In the rows, 128 means zero.
Each path below is one point turned by a fixed rotation once a step. After each direction that follows a path, write how fast that rotation turns it, in deg/step (0 if it stays still).
Each turn is a multiple of 5 degrees from 10 to 175, or 0.
Each row of a path follows its step; steps can be skipped.

step 0: [115 138 133 123 122 127 138 122 131 137 141 123 130 127 127 132 120 132
 127 135 129 122 126 127 124 125 127 131 128 132 122 130 125 136 132 127
 133 124 137 132 126 123 136 132 117 132 124 135 124 133 130 115 121 138
 132 131 130 130 131]
step 5: [127 122 127 122 132 125 119 138 129 126 128 129 120 132 136 123 131 128
 126 132 122 135 127 143 135 129 131 134 112 131 139 131 124 121 123 126
 129 122 131 122 139 136 137 127 130 129 134 127 133 133 128 131 137 135
 125 126 128 131 128]
step 6: [127 128 125 124 130 136 122 120 124 132 137 126 136 123 118 129 132 128
 130 142 124 138 126 116 133 127 132 131 124 132 132 127 133 120 134 118
 129 134 139 130 128 122 123 124 127 130 127 119 125 122 126 124 118 124
 129 139 124 126 126]
step 8: [118 121 123 131 128 129 136 127 132 129 126 134 128 135 135 126 128 135
 133 128 131 133 127 127 128 131 119 135 131 142 133 130 128 128 127 121
 137 112 124 137 136 133 132 133 132 134 131 127 134 125 134 129 125 140
 129 117 126 123 134]
step 11: [124 132 133 126 128 125 130 135 118 124 125 122 135 135 125 134 124 118
 125 123 126 125 128 125 131 119 126 131 130 139 123 132 125 138 128 122
 131 121 135 125 138 131 134 129 123 122 133 140 128 138 127 127 131 143
 131 120 131 123 133]
step 12: [116 129 128 127 131 133 130 124 134 138 134 135 123 139 135 128 137 128
 143 130 125 125 127 129 131 121 122 131 121 129 125 122 125 118 133 123
 118 134 120 122 129 123 126 129 118 129 128 127 121 131 132 134 121 129
 116 131 132 128 129]
step 13: [130 122 128 136 127 123 124 126 129 123 132 128 131 121 127 118 128 132
 128 135 125 125 131 128 130 132 131 134 128 127 118 124 125 124 127 129
 138 134 133 122 130 129 131 122 140 123 137 135 134 131 120 118 134 117
 119 133 132 144 127]
step 14: [129 129 130 131 135 132 127 133 119 126 118 119 128 121 130 135 128 128
 123 125 122 137 124 127 125 128 131 134 138 143 121 129 119 134 137 125
 130 116 129 123 137 123 120 133 133 132 123 121 124 132 131 128 121 125
 129 133 124 122 122]
step 15: [128 133 130 138 130 126 132 129 138 127 124 123 124 138 122 141 130 127
 129 127 121 129 126 129 124 134 124 130 116 126 138 118 132 127 129 128
 124 125 130 121 127 132 127 123 125 123 141 130 121 124 127 144 129 131
 120 125 124 123 137]
[129 128 129 131 126 126 128 129 130 132 128 127 126 127 128 129 129 128
 127 128 128 131 130 128 128 129 127 126 132 129 128 127 128 127 126 127
 128 124 126 129 126 128 128 128 129 128 129 129 128 128 126 129 127 125
 128 128 129 127 128]	60
[129 130 129 129 128 130 127 129 128 125 128 128 130 130 128 129 128 126
 129 129 127 129 126 130 126 128 126 127 131 129 129 130 127 128 126 127
 129 130 128 127 127 124 130 127 129 128 128 129 129 126 125 127 128 130
 129 131 129 128 128]	155
[128 128 127 130 126 125 127 129 128 126 129 127 127 127 125 129 128 124
 128 127 127 128 128 128 129 129 128 127 128 127 128 126 132 129 128 129
 129 129 128 129 131 130 131 127 128 129 130 131 126 128 126 128 130 129
 127 128 128 130 126]	175

step 0: [120 121 132 122 120 125 120 129 122 131 125 127 116 124 132 126 142 130
 129 130 136 135 130 129 130 124 129 127 130 125 126 119 134 132 133 128
 130 130 117 121 125 127 129 141 120 122 129 127 129 125 130 124 120 136
 130 125 122 122 122]
step 1: [121 123 128 126 131 126 120 131 133 136 132 135 127 137 127 116 122 122
 123 135 128 128 131 129 128 131 126 131 129 119 134 137 117 128 134 122
 125 126 120 131 125 119 130 136 117 129 127 119 128 122 123 132 127 132
 127 128 120 119 129]
step 3: [131 130 134 127 134 131 128 128 128 123 133 131 134 123 116 137 132 122
 132 132 123 124 130 125 121 124 130 133 114 130 124 122 132 135 120 125
 129 129 130 124 127 127 130 143 121 123 138 131 119 129 128 129 121 129
 124 119 122 124 120]
step 4: [129 130 132 133 122 136 128 134 135 126 140 123 131 129 139 129 137 123
 123 133 122 131 130 125 127 128 126 139 119 127 123 132 120 134 135 134
 129 124 125 132 132 124 135 135 118 135 132 129 136 136 128 125 127 136
 131 120 130 132 125]
step 6: [130 134 127 129 127 128 123 131 115 127 140 121 125 121 128 126 130 123
 130 126 129 128 128 130 130 118 119 128 125 120 128 124 125 126 129 120
 129 120 133 127 116 130 126 130 135 127 131 132 131 124 130 128 121 126
 116 133 110 123 127]
step 7: [129 128 126 130 126 132 124 127 125 128 133 128 135 124 122 128 139 128
 129 122 130 134 129 126 129 127 120 136 130 117 125 129 122 130 137 130
 130 124 124 139 137 126 128 132 134 129 131 134 126 119 116 136 120 119
 138 128 127 118 121]
step 10: [130 127 126 124 124 126 119 131 123 134 135 129 129 125 126 124 123 120
 116 125 123 119 128 139 131 128 127 135 127 127 129 129 129 119 125 129
 128 130 133 128 134 116 128 131 115 134 126 134 129 125 133 125 120 118
 138 126 124 127 119]
step 11: [121 132 133 125 118 130 125 122 128 134 127 137 128 128 123 129 130 123
 129 125 126 118 135 120 125 129 123 138 122 127 122 132 132 123 124 129
 129 131 128 119 128 128 127 136 128 135 143 135 121 137 121 120 123 127
 124 131 129 118 126]
step 12: [126 126 141 134 127 131 124 130 124 124 133 130 125 120 137 128 131 126
 130 128 135 127 132 124 119 121 132 134 126 127 122 131 129 135 128 136
 120 118 121 127 129 132 134 141 122 132 132 128 134 125 132 125 137 133
 124 133 126 120 119]
[129 125 130 127 129 127 127 129 127 127 128 128 127 129 126 129 128 127
 126 126 126 129 127 127 129 127 126 127 130 128 132 130 127 127 129 128
 129 127 133 126 130 129 127 127 126 128 127 127 128 129 129 129 128 127
 126 129 126 128 129]	90
[128 128 129 126 128 128 126 128 128 130 126 127 127 125 127 128 128 127
 129 129 130 127 126 126 126 125 130 125 128 130 130 129 127 127 127 128
 129 127 128 126 127 130 129 128 131 125 131 130 128 129 128 126 129 129
 127 129 129 129 127]	120

step 0: [122 121 122 134 126 119 134 132 128 125 135 121 124 128 134 125 124 134
 127 134 127 129 126 121 128 139 125 134 135 132 121 132 139 124 132 122
 124 123 131 134 127 124 123 118 124 125 134 129 135 139 133 131 120 130
 127 121 121 140 133]
step 1: [122 129 122 123 133 131 132 133 121 138 120 137 121 126 127 121 123 131
 131 135 132 129 127 123 122 132 130 139 126 132 126 125 141 130 130 134
 121 127 127 135 120 128 139 122 133 127 136 140 130 131 131 128 124 133
 125 131 139 129 132]
step 4: [131 120 128 132 128 121 133 134 134 129 127 123 129 139 130 134 128 122
 124 128 119 136 132 126 136 129 126 143 123 132 135 125 131 126 128 124
 133 118 131 125 129 132 132 130 132 123 145 133 131 122 131 136 124 138
 128 123 120 132 130]
step 7: [133 139 122 122 138 136 134 127 130 128 133 129 118 135 127 131 128 121
 136 134 139 128 127 124 128 139 133 132 120 132 129 130 133 123 129 131
 118 134 119 130 127 121 131 121 131 126 138 129 132 125 132 130 125 134
 122 128 133 138 123]
step 8: [126 119 124 122 136 134 126 131 125 128 142 128 122 131 136 135 126 133
 120 127 127 135 128 121 129 130 136 135 126 123 137 136 124 132 140 130
 130 126 133 128 120 117 127 126 124 122 141 127 129 123 122 128 122 133
 128 124 135 129 133]
step 9: [130 127 129 131 130 123 123 126 122 136 123 132 118 135 135 131 140 124
 121 128 122 120 131 121 142 126 129 137 125 129 124 130 127 137 126 134
 122 117 132 131 126 125 133 122 130 132 138 129 135 129 130 130 130 137
 122 117 122 125 131]
step 10: [127 126 123 133 122 122 135 136 140 122 122 120 124 134 132 135 129 123
 122 133 125 126 123 132 133 133 130 137 126 130 127 131 135 124 132 138
 138 123 128 139 122 130 126 127 134 137 133 138 133 123 130 131 128 123
 124 127 130 130 141]
step 14: [136 124 122 131 129 126 121 129 124 124 136 130 121 132 136 129 131 120
 125 124 121 131 126 125 127 133 141 144 129 126 121 127 122 130 125 135
 133 126 128 126 118 121 136 129 138 130 129 125 137 121 121 133 117 130
 123 123 127 125 130]
step 15: [132 125 128 133 133 128 125 124 128 128 129 131 121 138 129 134 128 124
 121 129 126 124 136 128 129 128 133 139 125 130 123 139 122 127 134 129
 129 118 116 130 127 133 122 124 134 137 136 138 129 123 137 127 137 130
 119 132 120 132 139]
[130 126 130 130 127 126 129 127 129 125 128 127 129 126 129 128 127 128
 128 126 127 129 129 129 131 128 127 126 128 129 127 128 130 130 127 127
 131 126 126 131 127 130 130 129 127 129 129 130 128 129 130 125 127 128
 128 129 127 129 128]	65
[127 129 129 130 130 130 129 128 126 126 130 128 128 128 126 130 128 127
 129 127 128 128 127 125 126 128 130 131 128 128 124 130 127 130 126 129
 126 127 129 128 128 126 129 128 126 127 128 129 128 130 128 126 128 128
 129 131 129 128 130]	55
[128 127 129 125 131 126 130 126 128 131 130 127 128 129 128 125 126 129
 130 128 127 129 129 129 125 129 127 129 127 125 127 129 127 126 129 129
 129 125 129 126 129 130 129 129 126 127 128 130 128 127 129 127 128 128
 126 127 128 128 129]	100
[129 129 129 130 128 128 128 127 128 127 127 129 128 128 128 129 127 127
 129 127 128 128 126 129 125 130 130 126 127 130 131 128 128 127 126 128
 126 125 131 128 128 129 126 127 130 128 129 128 129 127 128 126 130 128
 125 126 127 130 128]	140
[125 129 128 128 128 126 128 128 129 129 127 128 130 129 130 127 128 128
 129 127 130 127 127 129 128 128 127 129 130 129 126 130 129 126 127 126
 127 128 128 128 125 129 128 128 129 130 126 132 125 128 127 128 130 129
 128 128 129 132 128]	70

step 0: [128 135 132 125 134 132 121 122 121 124 130 123 121 126 130 134 128 134
 113 136 135 130 125 127 129 122 130 121 130 135 127 129 134 126 125 130
 135 122 122 119 113 129 125 126 133 139 126 128 135 118 124 130 130 127
 118 128 131 123 125]
step 1: [126 131 115 128 122 131 132 122 127 126 133 132 126 137 123 126 127 130
 127 126 139 126 136 126 136 120 132 132 131 123 132 123 127 135 132 129
 131 119 121 133 129 130 125 131 134 137 118 130 121 134 134 125 117 123
 128 131 143 131 126]
step 2: [128 130 130 121 130 135 128 124 127 131 137 125 127 129 137 118 121 132
 125 134 134 125 117 133 140 120 125 131 118 132 126 141 127 123 131 127
 128 128 136 130 140 128 123 130 126 128 127 121 133 133 128 129 127 126
 134 135 132 122 139]
step 4: [122 122 127 126 121 124 137 126 142 126 134 126 134 129 133 133 127 128
 123 127 143 118 134 118 125 128 134 128 123 123 119 123 134 136 136 122
 132 125 129 130 138 127 128 122 128 127 121 133 126 130 125 136 136 123
 125 130 124 123 129]
step 5: [130 127 126 120 136 136 124 130 129 138 129 128 135 127 131 128 129 138
 132 136 132 133 132 129 127 124 134 136 132 135 137 122 138 120 127 127
 134 131 137 130 127 122 124 134 127 122 125 132 128 135 120 125 139 128
 116 137 127 128 136]
step 10: [122 125 133 129 123 130 131 123 115 123 135 137 128 124 126 131 131 130
 133 137 125 133 130 139 133 138 122 136 120 126 126 126 128 122 128 122
 124 125 136 128 132 120 113 122 124 130 127 127 128 125 130 121 132 123
 125 123 125 117 135]
step 11: [134 134 140 117 133 126 134 127 134 119 122 141 130 118 126 128 131 131
 134 134 123 122 127 124 122 117 125 136 132 128 123 121 120 128 124 131
 134 123 128 129 123 124 127 123 129 128 120 121 131 129 131 135 131 127
 132 121 129 125 119]
step 12: [123 129 119 126 116 123 130 125 132 126 122 131 131 117 121 126 124 136
 128 133 132 130 128 127 127 132 132 133 131 133 129 127 133 130 124 126
 124 119 142 125 131 136 138 119 128 132 129 131 124 118 114 135 126 128
 130 133 134 122 125]
step 14: [133 137 136 134 133 119 141 121 133 133 132 127 123 132 119 123 128 131
 134 129 125 131 122 131 128 126 128 127 117 128 137 122 127 130 130 121
 136 133 131 120 134 131 136 124 125 119 127 122 139 128 124 130 127 136
 135 126 123 130 120]
[129 127 128 128 127 126 128 131 130 129 128 130 129 125 129 128 127 128
 131 127 128 130 127 124 128 129 128 129 128 129 127 128 130 129 129 126
 127 128 128 128 129 126 129 131 126 129 128 126 130 128 126 126 129 126
 127 130 128 127 126]	45
[128 130 125 127 129 129 129 126 127 128 129 127 131 128 127 128 127 126
 128 127 129 128 131 130 129 128 128 126 128 131 128 126 132 128 129 126
 129 128 127 126 129 127 128 131 129 130 128 129 127 126 128 128 130 129
 128 127 126 130 126]	85
[128 127 124 129 126 128 132 130 130 130 128 129 128 127 128 127 127 129
 128 128 130 129 130 130 128 128 128 127 127 126 124 128 127 129 129 130
 128 128 128 128 129 128 127 127 130 126 129 128 129 126 126 128 127 129
 128 128 129 129 128]	135
